Here are some points, each followed by its number:
[-44  25  34  26 -30  47  29  13] 0
[127 -31 -43 -13 -28 -31  48 -16] 1
[-41 -15  21 -44   6  48 -17  24] 2
[-38  -9 -32 -41  76 -33  17  25] 3
[121 -33 -32  11  53  22  59 -25] 4
[  1  81  34 127   0  21   7 -19] 5
[-34 -22 -19 -45 -32  -6 -23   2] 6
[ 94   5 -33 -33 -24 -36 -56  30] 7
[-37  24 -15 -50  32 -10  51  25] 8
[-40 -12 -15 -43 -21 -31 -46  25] 9
[  7 -31  49  30  -3  54  43 -36] 10
[-38 -14  34  -1   8  42  -5  13] 11
[ 11 -16 -39 -23 -19 -27  -3  30] 12
[-39  29  36  26   7   3 -12 -18] 13
[-41   3  11  19  16  12 -20 -14] 14
[ 26 -37  15  71  18  10   8 -29] 15
[112  50 -35  -8  61 -38  19 -17] 16
[127  53 -35 -16  62 -37  49  35] 17
[-40  12 -35 -42  53 -28 -51  21] 18
[ 77 -29  30  44  52  22  22 -29] 19
[-36 -18 -45 -44 -23 -31 -51  10] 20
[ -3 -27  68 115  -6  23   5 -18] 21
[-44  15  33  56 -32  46  18 -32] 22
New points follow, each followed by the numbers of its two nearest points above, looking only along the 3 directions in which the numbered points spread most, nearest first.
[-39  22 -36   1 -18 -31  -6 -18] 2 14
[  3  72  29  87   3  13  -2 -16] 5 10
[-43   1 -36 -46  20   2   3  26] 18 8
[ 81 110  40   4  17  43  45 -25] 19 15
[ 33   8 -12 -55 -31  -7  52 -28] 12 7
[-43 -16 -37 -46 -21  -3 -18  19] 9 20
[ 38 -39  33  78   3  -6  43 -27] 15 10
[ 54  43 -21   0  17  56  37 -29] 19 15
[54 18 28  7 38 -2 55 21] 19 15
[-43  -8  32 -48 -28  -4  18   0] 2 6
[-38   0  -4  -7 -25  12  -4  24] 2 11
[-40  10   4  -4 -27 -32   1 -20] 2 11
[-39 -10  24 -45 -15  10 -28 -10] 2 6
[-44  13 -22 -46   5  30  22 -32] 2 14
[-43   6 -17 -30  46  -7  27  27] 8 3
[ 41 -35  70 100   3  73  69 -26] 21 10
[-32   6  27 -18 -30  -8 -20  15] 2 11
[ 10 -11 -41 -46 -19 -32 -17  20] 12 20
[ 27  43 -35  -8  29 -38  -7 -16] 8 3
[-40   2  28   4 -32   0   1 -30] 11 14
[-34 -31  23 -42 -21 -37 -47  19] 6 9
[127 -36 -16  -1  49  -4  68 -26] 4 1
[  8   2 -14 -31  62  -8 -21   2] 8 3
[-37   0  15 -44 -22  11 -23  13] 2 6
